(in the rows, 128 means zero)
The rows of M fall into several groups, which share some directions, and each row is roughly a mix of its group's hidden directions.
M (104 x 10):
141 93 141 93 140 148 106 154 145 142

178 130 134 107 111 125 107 162 117 117

97 116 139 128 138 95 95 145 140 161

97 149 122 152 179 125 130 129 139 111

164 121 100 153 125 142 143 99 150 151

123 136 134 157 112 105 124 76 105 133

155 160 91 113 125 126 115 161 136 110

125 126 103 136 85 89 108 143 146 126

135 95 118 133 136 154 180 132 125 111

158 147 137 100 139 178 135 129 113 128

129 118 104 112 114 112 111 148 161 172

150 119 131 100 143 176 110 119 113 152

126 154 141 150 129 93 119 171 147 113

104 140 148 177 114 128 101 123 119 151

127 125 172 119 164 123 131 164 107 130

141 137 133 135 147 110 182 127 101 109

130 127 156 174 139 133 129 117 157 160

117 137 113 128 135 92 151 89 94 124

171 105 119 116 119 111 124 155 110 97

149 103 95 123 105 153 131 91 144 130

88 156 116 106 162 107 115 125 142 136

118 138 96 96 89 125 111 146 154 130

126 174 139 143 127 123 143 146 141 85

152 152 172 129 118 121 149 121 127 91

157 148 104 142 127 122 138 144 161 167

149 128 133 125 120 130 125 195 127 124

150 155 120 107 114 162 125 155 145 96

178 152 144 142 110 111 134 146 107 119

107 147 129 131 108 149 86 120 150 160

133 108 116 133 141 123 184 116 131 96

92 102 162 148 130 133 132 93 128 145

175 127 124 100 95 130 113 152 119 128

163 125 132 105 142 135 151 167 133 157

125 137 87 92 111 126 114 144 95 118

107 129 132 113 141 153 100 97 169 138

176 122 153 125 119 101 107 155 138 124

113 160 113 116 113 178 131 107 141 138

109 137 119 131 158 109 160 168 142 107

122 111 101 105 107 112 113 138 156 169

139 126 103 130 149 106 171 142 91 128

134 107 149 114 162 167 120 109 109 151

174 125 163 141 124 112 143 136 127 97

135 150 130 103 121 152 106 167 151 102

146 115 115 130 115 115 159 107 77 126

156 128 122 112 127 112 143 184 122 109

89 128 82 134 132 131 128 105 145 152

92 142 147 121 162 114 160 113 141 148

153 106 136 144 123 138 158 137 162 92

170 118 137 101 104 147 99 124 151 123

143 153 141 157 141 148 149 111 109 90

86 107 104 100 159 120 132 128 135 148

94 104 122 135 159 144 121 96 127 158

152 110 128 145 105 123 152 85 100 119

139 117 111 119 113 96 183 127 116 126

103 141 85 141 166 108 142 131 138 122

131 145 154 108 144 137 110 181 137 117

170 143 113 151 112 115 122 154 101 148

128 142 113 98 127 103 116 96 87 144

141 135 126 130 73 106 103 148 142 118

117 131 144 141 113 153 83 102 139 156

127 124 134 155 139 121 161 166 154 99

120 161 107 112 105 107 125 167 149 145

122 124 79 103 110 135 102 144 103 130

84 130 124 154 141 109 163 105 138 123

80 135 110 110 145 129 121 123 137 167

113 142 92 121 92 98 153 118 120 145

86 134 110 113 155 125 166 114 114 132

154 96 138 132 115 170 137 129 159 113

82 154 134 113 149 124 140 113 139 160

143 125 175 136 156 120 152 138 110 102

158 133 168 109 133 168 139 127 108 124

159 98 143 124 151 143 164 116 104 140

162 120 132 109 106 148 107 170 114 139

163 132 136 118 138 174 118 145 148 104

117 113 90 125 142 117 111 147 126 176

176 140 158 163 123 115 141 137 125 126

90 112 90 128 129 153 106 120 134 154

125 138 104 143 159 99 96 157 140 111

145 140 147 167 158 125 161 115 105 130

107 146 132 107 139 133 84 103 156 146

121 127 153 167 112 153 100 154 145 142

122 137 107 109 136 97 145 100 84 133

156 145 142 127 88 114 106 158 134 104

125 86 154 124 150 137 143 102 105 153

156 157 136 164 153 122 159 138 126 145

105 124 112 134 154 123 173 161 111 121

91 91 93 113 153 135 136 121 128 130

145 130 140 124 106 130 92 77 142 133

172 125 101 95 144 131 141 148 108 131

106 147 137 149 185 135 131 128 132 110

139 119 88 114 137 111 151 148 87 120

173 117 116 79 117 128 129 120 121 116

137 156 170 143 146 106 164 122 133 135

119 136 150 100 110 143 123 110 134 77

103 102 119 124 142 143 152 90 120 162

131 115 84 117 101 150 99 136 107 115

129 150 89 115 90 110 158 128 126 140

147 159 113 133 127 108 159 157 136 162

144 103 119 99 147 159 136 110 107 161

131 103 151 143 150 160 103 102 129 99

94 129 118 116 147 120 110 131 148 178

157 107 145 114 146 173 110 139 145 114

124 159 128 153 121 135 147 103 106 85

84 105 140 97 119 103 112 134 106 127

Each list below has one row that fits no group; the rest each fit one group, if only roughly. Name that row.
  * q_125: 158 100 95 151 138 117 141 151 103 138
  * q_524: 96 170 106 143 119 131 155 117 151 118
  * q_600: 160 119 151 147 156 102 168 131 125 121
  * q_483: 136 157 74 110 128 152 119 134 139 136
  * q_430: 101 122 137 161 166 97 146 125 134 110
  * q_662: 141 180 121 170 129 128 134 127 139 114
  * q_303: 117 146 142 143 134 133 109 180 160 125
  * q_421: 161 140 130 154 169 126 156 118 126 104
  * q_710: 127 158 132 121 132 95 105 176 136 125
  * q_773: 121 144 137 99 129 105 145 178 117 147
  * q_336: 127 115 127 172 159 116 164 121 124 150
 : q_421
  * q_488: 154 142 86 136 102 123 144 126 154 154
  * q_370: 123 103 137 174 132 160 138 102 147 123
  * q_741: 124 119 152 180 150 124 122 110 114 150
  * q_431: 128 110 105 96 154 136 167 152 116 116
  * q_713: 128 82 163 109 143 146 120 116 107 115
  * q_591: 128 139 97 104 93 154 108 127 149 104
  * q_256: 97 158 136 159 138 86 122 121 139 124
  * q_931: 132 183 126 151 124 120 156 139 117 107
  * q_420: 159 121 135 96 127 142 114 158 167 118
  * q_968: 124 140 180 138 159 152 134 126 124 106
  * q_283: 157 104 163 147 125 132 135 120 146 88
  * q_531: 122 107 165 125 156 110 154 115 150 102
  * q_626: 119 178 102 135 97 113 146 135 127 113
  * q_831: 115 141 109 128 99 123 157 97 99 100
  * q_34: 142 174 107 134 117 128 127 161 160 134
 : q_741
  * q_555: 103 116 84 124 141 145 153 115 98 112
  * q_448: 114 135 144 181 131 115 142 155 150 116
  * q_814: 128 131 136 172 137 142 119 84 125 100
  * q_865: 135 126 115 140 130 141 90 134 176 154
  * q_556: 123 128 165 137 157 121 154 129 85 114
  * q_829: 147 131 121 151 136 123 178 104 103 144
  * q_169: 132 91 125 117 122 124 162 93 95 132
  * q_766: 151 109 125 101 99 139 97 134 122 90
  * q_104: 131 149 116 78 110 119 98 148 115 125
  * q_340: 129 140 130 125 156 93 177 132 112 142
  * q_252: 81 154 105 97 119 143 117 120 115 132
  * q_135: 118 112 103 101 147 139 156 133 83 137
  * q_653: 169 133 110 140 110 128 144 143 89 106
  * q_995: 70 118 152 136 126 141 108 119 141 117
 : q_995
  * q_403: 162 156 128 122 136 143 135 174 151 135
  * q_345: 107 162 108 112 140 114 161 129 95 143
  * q_485: 137 141 139 108 129 125 89 134 180 126
  * q_260: 170 96 113 104 128 118 108 147 110 146
  * q_219: 103 116 148 165 109 161 136 98 128 123
  * q_585: 131 128 132 96 111 116 76 143 149 140
  * q_477: 171 119 147 103 150 141 151 139 100 126
  * q_622: 121 134 116 104 148 123 142 188 122 123
  * q_847: 147 123 117 99 130 136 134 184 107 132
  * q_795: 106 152 83 114 127 124 117 139 104 158
  * q_39: 115 123 124 116 120 157 83 127 149 93
  * q_208: 105 133 148 166 128 156 120 100 150 151
  * q_71: 147 134 181 133 121 122 112 134 164 117
  * q_456: 110 118 158 101 131 126 97 123 173 128
 : q_219
  * q_953: 134 122 109 81 153 142 151 157 135 116
  * q_762: 107 160 93 117 107 139 108 129 109 158
  * q_862: 133 134 93 95 127 103 116 158 102 147
  * q_894: 152 112 122 119 141 116 143 150 142 182
  * q_500: 121 90 91 121 121 103 147 115 122 156
  * q_349: 89 158 115 99 111 145 103 121 123 147
  * q_540: 88 137 145 152 138 85 126 120 105 129
  * q_612: 97 171 141 149 132 103 109 151 136 124
  * q_144: 126 151 107 146 80 106 139 113 151 117
  * q_966: 171 102 134 119 150 158 132 138 147 151
  * q_98: 107 161 123 127 106 119 147 121 103 85
  * q_637: 150 151 167 119 135 164 107 139 121 107
 : q_144
  * q_794: 160 128 128 91 138 170 108 138 147 132
  * q_724: 109 159 131 175 131 122 115 105 135 102
  * q_19: 122 140 168 160 168 113 128 143 115 130
  * q_536: 115 98 155 100 138 148 90 138 136 110
  * q_718: 119 91 129 132 175 130 105 116 118 150
  * q_992: 125 103 120 106 167 94 134 147 141 152
  * q_472: 126 158 131 119 148 181 99 125 134 130
  * q_725: 111 144 165 141 149 130 105 136 112 87
  * q_690: 110 138 102 129 80 118 157 111 146 130
  * q_328: 120 110 152 108 143 114 161 142 85 140
  * q_910: 151 105 151 109 141 154 86 131 116 149
  * q_149: 109 107 94 123 102 123 101 106 153 151
 : q_794
  * q_255: 164 106 136 153 150 163 134 101 132 122
  * q_557: 130 170 143 130 85 146 138 131 142 104
  * q_665: 155 123 122 88 128 95 126 155 108 106
  * q_4: 137 109 113 104 137 157 139 178 115 135
  * q_614: 120 128 101 116 173 164 115 112 127 147
  * q_999: 142 165 129 127 93 119 154 146 136 95
  * q_616: 116 155 87 132 135 123 136 136 98 164
  * q_783: 109 150 101 109 98 152 113 117 99 107
  * q_772: 116 128 142 126 142 157 90 83 114 124
  * q_609: 149 175 102 145 111 123 160 135 135 130
 : q_772
  * q_156: 150 145 148 88 114 98 104 149 127 115
  * q_664: 131 91 111 112 165 133 110 121 110 160
  * q_655: 116 153 104 103 94 147 92 130 113 127
  * q_73: 113 143 145 133 154 147 134 165 162 101
  * q_196: 88 161 123 99 114 139 100 117 134 144
  * q_985: 149 92 115 112 97 112 98 135 120 154
  * q_642: 147 152 121 90 103 115 116 147 101 104
  * q_537: 101 174 116 145 109 135 128 129 157 106
  * q_350: 126 157 160 153 124 127 113 127 156 166
  * q_365: 162 143 102 132 119 164 123 128 167 121
  * q_41: 164 92 122 109 134 163 122 129 152 143
  * q_487: 135 130 142 150 156 106 165 133 111 166
 : q_73
  * q_702: 161 116 125 112 97 137 117 112 85 145
  * q_546: 112 124 146 183 134 120 150 141 148 111
  * q_458: 124 114 116 107 126 155 165 96 115 159
  * q_898: 154 151 131 156 131 162 139 108 133 91
  * q_180: 135 136 135 165 128 95 156 142 144 94
  * q_617: 156 126 120 80 122 138 109 162 118 136
  * q_668: 125 138 132 122 143 127 93 169 164 150
  * q_358: 115 95 102 100 101 119 108 119 146 154
  * q_738: 152 122 130 101 126 111 143 140 102 80
  * q_264: 162 138 144 126 141 168 144 115 97 144
  * q_327: 118 115 147 172 122 157 134 96 149 119
  * q_465: 131 132 109 83 147 124 128 175 124 130
  * q_13: 110 92 158 138 155 113 130 107 97 134
  * q_351: 145 86 134 108 103 136 111 116 113 162
 : q_264
  * q_792: 103 115 103 121 108 92 125 112 129 168
  * q_75: 151 146 151 144 128 148 124 136 181 119
  * q_214: 114 141 135 124 112 164 163 88 125 142
  * q_798: 130 180 159 108 111 120 139 121 119 109
  * q_107: 109 123 103 138 98 116 81 129 151 142
  * q_280: 129 134 89 101 130 165 114 114 124 159
  * q_982: 125 141 143 183 152 124 125 99 123 119
  * q_889: 104 84 117 124 120 117 100 97 135 148
  * q_314: 152 161 138 105 134 93 149 152 106 122
  * q_244: 130 109 96 92 90 134 120 128 151 142
  * q_818: 134 115 148 168 97 151 111 99 121 142
 : q_75
  * q_697: 129 162 126 128 120 155 105 139 147 83
  * q_197: 133 133 156 129 137 133 166 123 84 101
  * q_300: 103 118 90 104 148 124 158 129 98 119
  * q_856: 141 129 134 77 120 103 114 150 121 99
  * q_147: 87 127 142 143 138 155 145 91 148 123
  * q_656: 134 164 141 106 128 131 131 182 133 119
  * q_756: 150 141 162 150 136 162 140 110 99 111
  * q_384: 154 151 130 152 141 169 127 122 144 94
  * q_765: 106 162 101 154 109 108 106 118 151 119
  * q_443: 174 116 140 142 155 167 136 123 139 128
  * q_467: 122 140 123 103 150 122 117 177 162 122
 : q_756
